In the rows, 128 means zero.
which system made each run:
Fopab, path 1 (10 x 20):
[[154  84 124 167 140 121 175 112  99 143 105 135 169 109 117 168  78 136
  174 138]
 [190 148 162 127 134 154 142 137 154 115 109 132 101 142 100 125 204 173
   92 120]
 [110 149  78 122 173 119 162 101 122 129 140 147 119 140 177 197 107  87
  118 132]
 [174 128 183 115  97 163 168 156 104 162 128  88 144 133 112 139  88 180
  131 148]
 [121 170 111 110 132 157 113 105 147 128 138 171 129 176 172 124 171 144
  107  63]
 [115 145 127  97 110  79 120 123 137 161 179 100 141 123 141 158  60 103
  101 176]
 [129 146 125 133  96 199 111 166 107 163 129 114 130 152 110  67 120 147
  164  94]
 [ 95 135 102 125  99  51  82  96 152 106 137 173 166 147 126 128 132 139
   96 103]
 [119 110 115 131 130 122 119 155 132 158 154  72  68 130  91  80 101  84
  124 175]
 [101  92  79 143 109 159 111 149  97  88  87 166 172 133 108 115 129 153
  162 102]]
nef, path 2 (10 x 20):
[[ 65 137 134 127 153 107 147 117 114  72  97 135  78 123 160 125 181 103
  111 111]
 [138  32 162 139 162 149 144 115 127 124 124 108 113  98 153 109 108 115
  175 156]
 [154 134 156 104 128 155  89 152 144  57 124 159 141  86 152 133 181 164
  138 122]
 [113 157 161 155 174  93 134  75 135 131 149 134 116  99 182 135 144  78
  165 100]
 [204 106 155 144 123 157 109 126 153 169 138 133 154  71 122 114 109 145
  172 144]
 [153 214 124 135 133 122 101 116 142 113 132 168 171 124 113 164 180 131
  125  94]
 [163 158 119 171 152  84 164  96 132 196 154 113 115 131 121 142  89  94
  141 129]
 [189 146 105 118  97 188 137 159 130 169 104 135 152 131  77 144 119 172
  112 143]
 [105 185 115 118 139 101 158 118 112 117 140 123 140 198 108 185 143 118
   85 115]
 [142 105 107 120 121 138 173 150 116 182 148  87  77 159 139 115  59 135
  109 154]]
Fopab, path 3 (10 x 20):
[[123 133 111 135  88  84 109 154 121  65  98 162 147 132  95 120 157 184
  101 107]
 [ 93  94 116 141 158  94 159 104 135 144 122 102  50 148 132 102 127  83
  100 144]
 [136  52 116 108 132 192 126 158 109  90 107 129 166 124 114 149 112 149
  156 164]
 [103 166 180 126 125  98 145 139 108  63 110 126  96 131 148 120 185 154
  107  94]
 [121  67 136 120 162 132 145  80 150 161 139 130 108 103 196 133  94  95
  143 147]
 [144 148 179  96 115 194 100 156 121 110 120 114 174  88 101 144 157 138
  151 152]
 [121 187 143 165 148  78 127  97 123 117 151 151 118 119 177 121 144 115
  158  64]
 [177 103 130 128 116 128 121 102 173 203 131 126 135  75 118 129  94 118
  123 176]
 [134 192 110 143 141 176 111 148 113 122 121 132 160 147  68 139 177 109
  153 107]
 [159 142 100 171 128  34 155 118 126 128 148 144 120 139 139 146  88 148
  119 108]]
bubi, path 4 (10 x 20):
[[103 135 183  79  92 155  86 155 123  89 136 123 141  88 178 105 133 155
  142 124]
 [ 72 153 162 129 141  97 108  85 140 137 150 120  93 121 177  87 150  79
  140  94]
 [133 107 136 143 104 107  92 111 147 172 133 129 138  48 140  91  83 104
  169 149]
 [124 169 140 172 109  86  86 133 128 102 109 144 144  90  77  90 177 124
  153 102]
 [150 103  96 188 162  56 147  79 147 142 120 152 120 123 106 138 127 103
  136 124]
 [193 116  99 154 121 146 146 161 131 137  89 131 126  95  54 139 133 150
  126 170]
 [151 138 124 151 166 141 171 128 105  80 106 149 148 175 104 178 173 151
  133 100]
 [180 107 126 106 154 137 188 128 141 144 142 115  93 159 152 177 108 155
   82 161]
 [141 164 134  85 125 234 137 162 113 138 122 122 139 137 144 153 142 147
  129 130]
 [100 164 181  90 132 116 136 115 111 112 178 112 151 168 189 162 111 136
  124 104]]
podir, path 5 (10 x 20):
[[101 127 111 146 132  73  85 114 161 121 129 122 105 123  66  91 170  77
  105 149]
 [139  69  93 177 159 129 155 156  92  91 105 122 114 121  92 121 113 122
  178 143]
 [144 117 154 136 113 133 161 130 131  97  61 146  98 127 107 111 194 185
   89 110]
 [124  84 117 118 189 129 148  82 164 122 122 136  98 135 136 166 165  80
   97 161]
 [171 118 154 113 153 181 164 170 104  95 124 110 121  87 155 172 119 149
  152 165]
 [112 172 173 105 129 166 145  93 132 138 109 153 129 127 193 138 172 144
  120  78]
 [149 123 149 105 140 114 109  81 168 178 172 128 160  94 165 162  91  98
  130 163]
 [150 199 135 129 118 176 103 172 105 147 159 111 150 101 128 122 109 121
  183 118]
 [109 177 129 161  96  80 129  85 119 166 124 162 170 144 138 121 114 141
  139  61]
 [168 127 106 143 108  99 101 127 164 192 163 107 125 141  67  98  98 116
  112 158]]
Pif, path 6 (10 x 20):
[[121 169 125 146 137 114  65 107 136 112 157 158 201 107 116 139 145  96
  180 103]
 [168 188 133 171 105  62 156 129 124 169 131 125  95  95 132 110 103 148
  128 108]
 [142 132  79 141 123 169 125  92 160 197  87 164 142 139  86 121 154 116
  111 119]
 [145 151 121 143 134  74 137 133 115 102 147 122 178 160  61 186 122 131
  115 148]
 [149 139  71 146 139 139 194 156 103 138 114 135  64 171 149 132 109 155
  104 105]
 [101  78 136  78 113 173 149 107 128 141  92 132 168 159 118 170 127 148
   87 153]
 [131 137 156 104 163 136 127 168 111  73 194  83 113 187 130 149 131 123
  129 142]
 [ 88 117 100  94 100 152 129 149 109 121 126 144 104 114 216 112  80 148
  129 112]
 [ 92 115 215  90 102 156 102 112 135 153 130  85 140 126 116  91 146 119
  126 141]
 [127 127 105 135 141 104  52 144 150  98 200 131 130 131 143  88 116  98
  167 116]]
zezin, path 7 (10 x 20):
[[138 157 103 151 116 113 129 175 119 134 115  94  88 117  40 102 139 107
  112 165]
 [115  89  67 163 135 129 163 105 104 137  94 164 161 178 109 145 110 140
  140  96]
 [144  95 134 100 122 110 157 153 139 101 114 102  86 146  97 150 138 157
   57 181]
 [100 115  89 122 172 202 164 136  97 129 122 124 101 170 159 142 125  98
  151 117]
 [116 101 181  85  98 118 150 140 106  92 128 118 141 131 180 156  98 186
  106 138]
 [118 144 160 105 149 182 113 119 151 152 153 110  76 139 176  81 163 103
  129 109]
 [100 133 140 102 115 121  82 117 126 107 153 149 193  79 182 153  92 118
  165 130]
 [134 162 187 151 100 101  99 140 133 144 143  96  97 103 111  47 145 131
  146 108]
 [130 117  84 151 131 116  78  76 166 149 121 188 177 101 127 124 139 103
  150 107]
 [142 144 143 153 116  73 118 158 122 105 124  95 123  90  47 125 135 115
  128 175]]
podir, path 8 (10 x 20):
[[ 62  67 145  96 137 141 118 139 116  69 127 104 102 178 134 104 151 121
  110 134]
 [ 95  51 133  98 127 119 107 137 133  62 124 137 109  98 181 114 119 139
  125 150]
 [ 74 104 177 102 125 154 105 130 126  96 102 112 105  68 152  93 161 103
  144 147]
 [112  78 169 138 154 131  97  89 140  98 119 149 157  74 163 114 152 106
  186 118]
 [163 141 165 151 131 119 102 118 155 128 114 137 112  31 134  99 160 116
  162 136]
 [141 148 132 178 157 145 133  86 132 155  92 151 147  74 109 129 165  87
  180 111]
 [216 146 153 177 148 109 149 106 147 150 119 143 145  96  94 148 150 146
  150 122]
 [189 188  90 158 157 151 162 118 141 173 113 146 101 130 107 153 158 119
  119 116]
 [171 158 117 140 144 130 193 112 113 164 118 129 153 159 105 202 110 143
  109 136]
 [182 169 124 107 135 161 162 143 133 159 164 114 110 197 134 157 120 161
   91 119]]
nef, path 9 (10 x 20):
[[ 90 126 196 119  89  83 131 129 110  77  91 123 129  94 132 112 153 165
  114 120]
 [121  70 117 142 175 148 105  90 163 133 145 145  98 151 154  82 160  90
  154 105]
 [138 120 124 124 116 107  98 152 127  84 117 138 153  36 122 147 111 126
  152 175]
 [141 163 173 175 147 129 139 112 120 117 111 133 110 133 127  92 191 134
  163  63]
 [172  77  96 142 156 110 130  79 169 150 128 167 150  97 142 166 111 116
  133 155]
 [175 201 154 132 133 154 122 171 126 118 129 103 111  89  82 135 172 125
  132 150]
 [142 141 109 161 161 129 182  94 101 142 125 156 153 166 160 174 109 136
  156  77]
 [187 129 160  99 111 126 140 125 170 174 137 106 114 113 111 148 123 152
   71 182]
 [111 191  93 112 151 198 125 154 100 130 151 124 141 172 130 155 134 103
  146 109]
 [124 127 160 121  94  69 163 119 104 148 147 107 145 145 151 151  57 165
  110 132]]
Pif, path 10 (10 x 20):
[[169 115 100 160 151  54 168 110 135 103 119 158 129 133 117 182 124 151
  102 136]
 [151 132 103 126 159 184 200 136 115 142  79 124  90 131 121 173 150 127
  104 149]
 [130 102 151 105 154 165 154 109 111  94 130 142 190 173 145 199 134 151
  137 121]
 [154 165 159  88 143 136 155 150 125 115 174 106  89 145 196 161 115 151
  103 133]
 [ 85 148 127  80 116 206 115 119 118 165 135 132 148 128 189 133 107 111
  142 115]
 [123 161 198 105  94 115  87 131 126 142 187  94 173 145 128 108 106 142
  144 116]
 [119 176  84 126 102 111  78 146 148 160 169 135  89 131 150  66 108 114
  121 102]
 [ 77 129 114 135  70 105 102 119 120 176 100 119 162 109  71  91  98 109
  129 141]
 [149 109 113 172 127  87 109 147 134 119 143 114 110 178  49  74 143 133
  131 117]
 [108  87  47 140 116  82 134 138 133 102  86 159  99 117 109 129 120 131
   87 150]]
zezin, path 11 (10 x 20):
[[106 112 133 109 165 159 194  98 121 143 116 125  85 168 186 157 133 119
  101 119]
 [141 114 173  66 130 185 131 149 122 114 158 105 145 121 179 167 104 149
  127 161]
 [102 187 168 107 122 153 110 141 113 116 158 120 110 136 194  96 141 132
  148  76]
 [114 141 159 106 101  98  86  81 161 171 158 142 158  88 184 116  97 118
  134 119]
 [138 161 148 131 104 135  52 148 150 146 156 111 146  92  82  77 141 105
  158 136]
 [110 147  84 179 110  65  90 111 124 121 124 167 160 117 103 102 124 116
  157  88]
 [151  99 111 161 109  78 132 118 151 158  97 122 112 105  50 106 127 125
  100 166]
 [138  95  69 157 159 161 141 139 114 109  97 141 138 163  56 143 155 113
  142 136]
 [128  99 110 139 139  86 193 146  98  79 102 127  99 155 123 170 116 161
   94 143]
 [144  92 133 111 159 196 193 124 126 156 101 112  77 156 151 140 138 136
  105 145]]
bubi, path 12 (10 x 20):
[[138 134 106 148 166  44 117 122 136 101 184 114 122 134 114 159 105  85
  131 158]
 [154 143  71 160  95 153 159 163 108 174  84 139  95 116 101  93 102 156
  130 117]
 [118 102 154 118 128 126 132  92 129  99 100 151 204 160  86 173 166 149
  114 122]
 [164 114  99 123 172 123 137 162 141 110 185  96  66 173 125 133 118 113
  109 161]
 [106 134  96 112 100 196 166 149  87 140  72 150 132 107 165 144 101 159
  133 115]
 [108 113 221  96 124 125 126 102 133 113 147  95 154 175 117 132 161 144
  108 125]
 [137 125  84 107 156 147  91 141 158 130 185 138  83 124 192 106 110  99
  136 131]
 [ 67 168 149 120  77 126 142 135  82 139  81 118 143  67 137 126 104 126
  137 131]
 [136 101 181 153 131 100  93  86 155 145 162 121 150 168 109  76 151 129
  152  91]
 [137 128  55 124 131  94  87 138 161 109 136 164 107  71 141 133 117 102
  117 162]]

runs to name:
path 13 (2 x 20):
[[138 122  53 168 110  95 131 140 118 163 115 135 138 110  75 125  76 112
  141 150]
 [136 111 106 158 105 114 136 144 108 101  87 140 162 168  43 126 150 169
  119 116]]

bubi
path 14 (2 x 20):
[[167 150 108 149 125 114 162 103 140 141  85 183 117  73 176 153 132 161
  121 104]
 [149 147 170 120 154 153 163  88 146 184 125  98 141 139  88 174 151  96
  106 162]]

Fopab
path 15 (2 x 20):
[[142 135 211 126 120 109 125 153 108  66 132 107 135  76 143 127 143 157
  158 135]
 [128 126 131 141 161 143 116  86 160 148 131 155  86 100 199  90 159 100
  151  91]]

Pif
path 16 (2 x 20):
[[129 140 141 116 121 194 132 107 156 185  97 141  89 119 157  83 165 130
  115 101]
 [109 108 133 111 149 120  98 108 124 103 158 125 208 129 110 186 111  91
  156 163]]

nef
path 17 (2 x 20):
[[ 75 187 123 132 126 145 146 153  96 136  96  96  73 107 108 104 153  83
  123 133]
 [137  67 168 152 128 121 132  84 123 146 135 140 182 137 155 121  93 150
  180  98]]

bubi
path 18 (2 x 20):
[[189  95 162 158 116 114 156 104 132 172 117 127 173 103 100 147  93 161
  149 144]
 [173 186  98 128 152 147 121 140 154 106 128 157 104 148 109 145 201 136
   97 108]]

Pif
path 19 (2 x 20):
[[ 70 104 106  94 141  93 111 106 150  89 123 134 117 157 118 150 157  95
   67 157]
 [112  83 139 126 143 150 148 178  79  98 148  78  99 132 137 111  81 118
  170 157]]

Fopab
path 20 (2 x 20):
[[160 166  98 118 116  71  85 114 167 133 183 164 159 135 149 153 109 142
  102 118]
 [117 179  97 129  99 144 132 155 119 202 134  90  93 129  92  97  92  98
  117 146]]

Fopab
path 21 (2 x 20):
[[154 145 116 149 114  97 127 134 126 177 146 117 125  58 144 127  60 109
  160 157]
 [149 166 153 140  97 174 120 127 125 152  94 144 172 140  78 113 175 167
  134  88]]

nef
path 22 (2 x 20):
[[116 119  85 160 145  88 175  90 112 138  87 163 135  93 147 175 101 109
  138 128]
 [200 120 170 142 144 179 178 131 127 152  98 113 129 135  86 152 158 166
  125 141]]

Pif
path 23 (2 x 20):
[[ 96 141 149  69  97 183  93 137 137 167 161 101 141 172 135 106 115 125
  105 130]
 [ 81 158 114 109  95 104  67 145 115 111 183 132 162 154 159 102  90 125
  148  95]]

Fopab
path 24 (2 x 20):
[[123 170 100 136  77  80  92 173 110 116 138 120 159 111  66 121  98 136
  127 145]
 [101 123  94 171 117 100 157 123 115 152  99 129  78 176 100  69 136 131
  111  85]]

Pif
path 25 (2 x 20):
[[138 130 122  89 154 223 128 170 122  97 118 122 113 103 145 154 155 120
  135 161]
 [ 84 132 190 118 132 120 130 102  98  87 140 134 171 132 188 147 127 136
  167  87]]

Pif
path 26 (2 x 20):
[[ 97  68 154 117 161 173 144 128 108 123 140  79 131 191  94 128 130  96
  145 152]
 [133  85 114 101 119 142 116 175 120  68 144 141 106 125 192 114 102 176
  135 124]]

bubi
path 27 (2 x 20):
[[ 59 104 172  98 149 163 130  95 111 108 116 122 150 103 178 147 136  87
  157 131]
 [162  93 191 125 132 115  84 137 144  96 187 115 138 118 160  93 120 150
  167 124]]

nef
path 28 (2 x 20):
[[ 68  98 117 107  95 164 168 138  85 160  81  99 130 141 106 129  84 123
  114 156]
 [108  60 144  97 129 151 115 138 129  90 151 117 125 213 133 104 134 160
  113 115]]

zezin
path 29 (2 x 20):
[[114 213 168 119 126  99 154 121 102 103 130 132 150 140 146 178 151 143
  113  95]
 [181 155 141 128 136 127 140 104 159 210 182 112 111 144 158 127  90 125
  122 126]]

zezin
path 30 (2 x 20):
[[ 85  88 134 156 158 173 144 107  95 143 104 121 132 117 145 103 117  85
  199 109]
 [171  81 169 120 109  95  99 133 154  73 133 145 160 105 119 130 144 186
  120 143]]

nef
path 31 (2 x 20):
[[ 97 150  92 128 126 150  80 148 119 105 160 146 129 184 146  81 142 128
  150  66]
 [ 93 108 115 130  81  38 126 120 125 132 114 132 131  98 124 121  78 135
   99 152]]

podir
path 32 (2 x 20):
[[ 94 146  80 142 149  87 142 130 124 147 155  99  64 156 121 117 106  69
  110 142]
 [133  71  99 117  88 177 142 148 107 154  93 136 162 122 119 127  73 169
  141 145]]

zezin
path 33 (2 x 20):
[[132 140 165 123 176 146  76 129 138  88 189 111 146 139 129 126 166  86
  175 126]
 [146 162 109 150 102  90 115 147 122 124 121 152 120  39 168 121  94 138
  156 125]]

Fopab
path 34 (2 x 20):
[[109 204  81 130 161 113 111 135 128 101 141 142 106 106 131 160 159  69
  124 131]
 [154 108 162 173 126 124 187 124  88 169 108  99 129 113 121 120  81 145
  176 123]]

nef
